Each row has a name. After each piece below comes the name of the row it's from, unless a question asks for something else. Each question is about the rows just above it.

Q: [ 12  44   1  13   9   9 -38 -29   3]
V: [ 15  44   1  13   9 -50 -38 -29 -24]
M: [-10  10   6 -37   2  54  24  12   4]
Y: [-37 -20  16  34   0 -24   6  29 -13]
J: [-10  15 -37 -23  16  37  90  38  17]
G: [ 12  44   9   3   9   9 -38 -29   3]
What comes right after [-23] in the named rows? : [16]
Move every entry of [ 15 -37 -23  16] by +1 step of 1. : [ 16 -36 -22  17]
[ 12  44   1  13   9   9 -38 -29   3] is in which row? : Q
[10  6] with -1 step of 1 on every entry: : [9 5]
find: [-37 -23  16] : J
Times [4] occurs in G: : 0

U: [  0 -13  10 -20  -1  14   0 -24  -9   1   1   0  -8   1   0  14  -1   0
 -16  -5   1 -21  38 -91 -13  14  15   4   6   0   5  31   0   3]
X: [  0   5  49   0  -1  -5   0 -13   3   1   0   0  -4   1   0   0  -1   0
  -3   1   1  -7  42 -42  -3  51   9  15  13   0  -4   0   0   3]
H: [  0  21   7   0  -1  -1   0 -20   2   3   0  -1  -7  -2   0   9   0  -1
   2  -3   3 -27  54 -42  14  51   7   9 -27   1 -14   9   0   1]
P: [  0  -6  33 -10  -1   0   0  -1   2   0   1   1 -11   0   0  14  -1   0
  -7  -8   1  14  46 -25  -3  41   5   4   4   0 -11   9   0   1]
W: [  0  16 -47   0  -1  -1   3  13   5  -1   0   0  11   1   0 -20   1   0
  13   6  -1  25 -54   8  -7 -26  -3 -11   5   0   6 -28   0  -2]
B: [  0   5  49   0  -1  -5   0 -13   3   1   0   0  -4   1   0   0  -1   0
  -7  -3   1  10  42 -51  -3  10  11   0 -26   0   1  13   0   3]
[  0  -6  33 -10  -1   0   0  -1   2   0   1   1 -11   0   0  14  -1   0
  -7  -8   1  14  46 -25  -3  41   5   4   4   0 -11   9   0   1] is in which row? : P
[1 1 0] is in which row? : U
[13  0] with -1 step of 1 on every entry: : [12 -1]
find: [  0  21   7   0  -1  -1   0 -20   2   3   0  -1  -7  -2   0   9   0  -1
   2  -3   3 -27  54 -42  14  51   7   9 -27   1 -14   9   0   1] : H
Count of [14] in H: : 1

foraz: [-54   8 -54   8   8   8   8 -54]
lesa: [-53  51  31  12   7  11  31 -53]
midis: [-54 -53 -11  29  27   6  18 -81]
Times [-53] occurs in foraz: : 0
Times [-53] occurs in lesa: : 2
How many times does foraz hold [9]? : 0
The entry that follows [18]: : [-81]

Mise: [ 12 -43  50 -47 -52  -8]
nid: [-66  60  17  68  52 -23]
lan: [ 41 -57  -9 -43 -42  52]
vubus: [-40 -44  49  13 -82 -53]
Vuv: [-48  36  20  48 -27 -37]
taga: [47 60 29 57 76 53]
kemub: [ 41 -47  12 -25  -7  48]
reb: [-40 -44  49  13 -82 -14]
Tadoz: [-21  39  -9  58  54   2]
vesu: [ 45 -42 -42 -42 -47  45]
Shift each entry of [ 41 -57] by +1 times 1: : [ 42 -56]
find: [-44  49  13 -82 -53] : vubus
Count of [-42] in vesu: : 3
Shift each entry of [ 20  48 -27] by -1 times 1: : [ 19  47 -28]

laped: [-14   8  -4 -20  -4 -27  -5]
Repus: [-29 -29 -28 -22 -28 -28 -28]
bek: [-41  -8 -17 -22   7 -32   9]
nog: [ 82  36 -18  66 -51  91 -29]
Move every entry of [-28 -22 -28 -28] by +1 step of 1. : [-27 -21 -27 -27]
Times [-28] occurs in Repus: : 4
Where do [-14   8  -4] appear? : laped
find: [-18  66 -51  91] : nog
Which row holds [-29 -28 -22]? : Repus
How many times does nog hold [82]? : 1
Move every entry of [-8] by +1 step of 1. : [-7]

fike: [37 12 -5 21 33 23 -5 -4]
Voko: [ 66 -41 -34 -14  34  70 -63 -25]
Nido: [-86 -30  61 -58 -86 -10  41  61]
velo: [-86 -30  61 -17 -86 -10  41  61]
zinop: [-61  15  32  -7 -42 -46  44  27]
funef: [ -4  98  18  83  39 -68  72   6]
Times [35] occurs in Voko: : 0
Right after [70] comes : [-63]

Murir: [-16  41 -14 -46  64]
Lev: [ -7 -36 -32  20  14]
vek: [  4 -17 -17  23 -17]
sigam: [ -7 -36  71  -4 -75]
dudut: [ 31   1 -24  38  -3]
sirag: [ 22  29 -57  12  64]
nisa: [ -7  68 -35  60 -42]
nage: [  8  60 -35 -42  68]
nidi: [  8  60 -35 -42  89]
kuvod: [-14 -24  29   6 -49]
bitut: [-17 -18  23 -29   6]
Which row holds [ 60 -35 -42  68]? : nage
How many times does Lev hold [-32]? : 1
[-17 -17  23] is in which row? : vek

zov: [-11 -18 -65 -17  77]
Fakub: [-15 -19  69 -11  87]
dal: [ 71 -11  87  33  60]
find: [ 71 -11  87  33  60] : dal
[-11 -18 -65 -17] with -1 step of 1 on every entry: : [-12 -19 -66 -18]
The row with [ 69 -11  87] is : Fakub

bubod: [ 44   6  40 -34  50  29   9 -33  50]
Mapo: [-29  51 -60  62  48  28 -61  44  -7]
did: [ -2 -53  36 -52 -35 -11  35 -20 -64]
devan: [-48   3  54 -65 -51  56  49  40  47]
vakib: [ 61 -13  24 -32 -51 -31 -48 -58 -43]
kila: [-55  56 -50 -44 -86  44 -49  52  36]
Pip: [ 61 -13  24 -32 -51 -31  57 -27 -14]
Shift each entry of [ 24 -32 -51 -31] by +1 times 1: : [ 25 -31 -50 -30]
What comes right after [-61] in the named rows? : [44]
What comes right after [51] in the named rows? : [-60]

zin: [ 65 -52  66  67  66  66  67  66  66  62  66  51  61 -55  64  69  56 -57
  66  64 -56 -53  65  63  64  66  67  65  64 -54 -53  66]
Semu: [ 62  66  51  64 -55  62  69  56 -57  66  64  51  61 -55  64  69  56 -57
 -41  64 -56 -53  65  63  64  66  67  65  64 -54  64  60]
zeti: [ 65 -52  66  67  66  66  67  66  66 -41  66  51  61 -55  64  69  56 -57
 -41  64 -56 -53  65  63  64  66  67  65  64 -54 -53  66]
Which row holds [ 65 -52  66  67  66  66  67  66  66  62  66  51  61 -55  64  69  56 -57
  66  64 -56 -53  65  63  64  66  67  65  64 -54 -53  66]? : zin
[ 62  66  51  64 -55  62  69  56 -57  66  64  51  61 -55  64  69  56 -57
 -41  64 -56 -53  65  63  64  66  67  65  64 -54  64  60] is in which row? : Semu
Shift each entry of [-52  66  67  66] by -1 times 1: : [-53  65  66  65]
The row with [ 62  66  51  61 -55  64  69  56 -57  66  64] is : zin
Count of [64] in Semu: : 7

zis: [ 50 -19 -44  14  -2  -8   5  58   6 -36  28  -1]
vib: [-80 -14  12  25 -28 -39  37 -56 -45  20  20 -26]
nipa: [-26  12 -19  15 -17  -7 -15 -21 -22 -31  11 -36]
Kuru: [ -9   8  35 -56  51  27 -27 -22  34  20 -49  43]
naget: [-79  -8   2  43 -47 -34  57 -48 -56  26  30 -43]
Kif: [-29 -51 -18  84 -71 -98  67  -3 -54  12  63 -63]
nel: [-33  78  41 -18 -15  46  49 -63 -46  42  16 -43]
mosa: [ 85 -15  -4 -19  26  17 -33  78  41 -18 -15  43]
fego: [ 50 -19 -44  14 -16  -8   5  58   6 -16  45 -38]
kuz: [-53  21  -7  -1  -5 -11  -4 -38 -12 -26  -2  -9]
niv: [ 68  -6 -17 -34  32  29 -29  60  40 -22 -14 -22]
mak: [-82 -11  18  36 -36 -36  49 -63 -46  42  16 -43]
Where do [-33  78  41 -18 -15  43] appear? : mosa
What comes right after [-21] in the named rows? : [-22]
The entry that follows [-98]: : [67]
[-17 -34  32] is in which row? : niv

riv: [ 57  60  64 -24  48  48]
Pogun: [95 33 87 65 97 97]
Pil: [ 57  64  64 -24  57  68]
Move every entry of [ 57  60  64 -24] by +1 step of 1. : [ 58  61  65 -23]
Count of [64] in Pil: : 2
The entry that follows [87]: : [65]

fedo: [-38 -14 -13  28  42 -42   7   5   1  16  35  26   0  13  25 -17  -1   3
   8 -32  12 -38 -12   0 -24  10 -24  10  -5   4   4  -5  -2 -39  14  36
   9  -2   0  31 -17  13  27  -2  17 -75  -6]
risov: [-17  33 -47 -27  42 -42   7   5   1  16  35  26   3  13  25 -17  -1   3
   8 -32  12 -38 -12   0 -24  10 -24  10  -5   4 -44  -5  -2 -39  14  36
   9  -2   0  31 -17   4  15  -3  12 -74  -2]
Mivip: [-45  -9   2  19 -37   3 -12  27 -11 -10   5   9 -40  33  17 -33 -19  18
 -22 -18 -21 -21 -34  11 -39  46  23 -21  -6   9  16  17  35  46 -19   3
   1   1  44  44 -16  35  13  35 -19 -28  -4]
zala: [  9  50 -27  29  45  -4  -8  60 -17 -22   3   7 -17 -20 -26 -39 -14 -13
  28 -13   9 -12 -27   9  -7  15   5 -10 -15  30  20   2  17 -39   5  28
  -5  -4 -25  -6  15 -36  61  20  35  11 -10]
fasu: [ -5  42  -3  15 -23  -1   6  53  -8 -18 -12  24  -3  -5  25  -5  -1 -15
  16 -13 -30  27 -21   9  11  71  27 -27  48  28  49 -21 -31 -24   8  -3
  10 -19   5  -9  -5 -35  39 -11   8  -4 -12]
Gemok: [ 17  33 -47 -27  42 -42   7   5   1  16  35  26   3  13  25 -17  -1   3
   8 -32  12 -38 -12   0 -24  10 -24  10  -5   4 -44  -5  -2 -39  14  36
   9  -2   0  31 -17  13  27  -2  17 -75  -6]
Muz: [-13  24  -4   5 -34 -15  15  49   0  -4  -2  27  -1  10  43   6   8  -2
   1 -16 -40  21 -14   2  18  87  19  -8  52  12  49 -23 -28 -12  12 -11
  -9 -13  16   7 -19 -22  25  -9  -1 -31 -12]
The row with [ -5  42  -3  15 -23  -1   6  53  -8 -18 -12  24  -3  -5  25  -5  -1 -15
  16 -13 -30  27 -21   9  11  71  27 -27  48  28  49 -21 -31 -24   8  -3
  10 -19   5  -9  -5 -35  39 -11   8  -4 -12] is : fasu
find: [-17  33 -47 -27  42 -42   7   5   1  16  35  26   3  13  25 -17  -1   3
   8 -32  12 -38 -12   0 -24  10 -24  10  -5   4 -44  -5  -2 -39  14  36
   9  -2   0  31 -17   4  15  -3  12 -74  -2] : risov
find: [-39 -14 -13  28] : zala
[ -2 -39] with -1 step of 1 on every entry: : [ -3 -40]
What comes right after [30] in the named rows? : [20]

Teto: [  1  -3 -36  -2 -80  91   1  -2  -1  -1  31 -19  -5  -4  -4  -5  36  -3
 -14   3  -4  -2   0   2]
sevug: [  1   4  16   1  29 -52   2  -3  -1  -1 -48  35  -5  36  -5  -4 -14  -4
  -3  -6   4   0  -1  -3]
Tinam: [ -7  -3 -36  -2 -80  91   1  -2  -1  -1  31 -19  -5  -4  -4  -5  36  -3
 -14   3  -4  -2   0  -1]
Move every entry of [-4] by -1 step of 1. : [-5]
find: [  1   4  16   1  29 -52   2  -3  -1  -1 -48  35  -5  36  -5  -4 -14  -4
  -3  -6   4   0  -1  -3] : sevug
The row with [ -7  -3 -36  -2 -80  91   1  -2  -1  -1  31 -19  -5  -4  -4  -5  36  -3
 -14   3  -4  -2   0  -1] is : Tinam
The entry that follows [-6]: : [4]

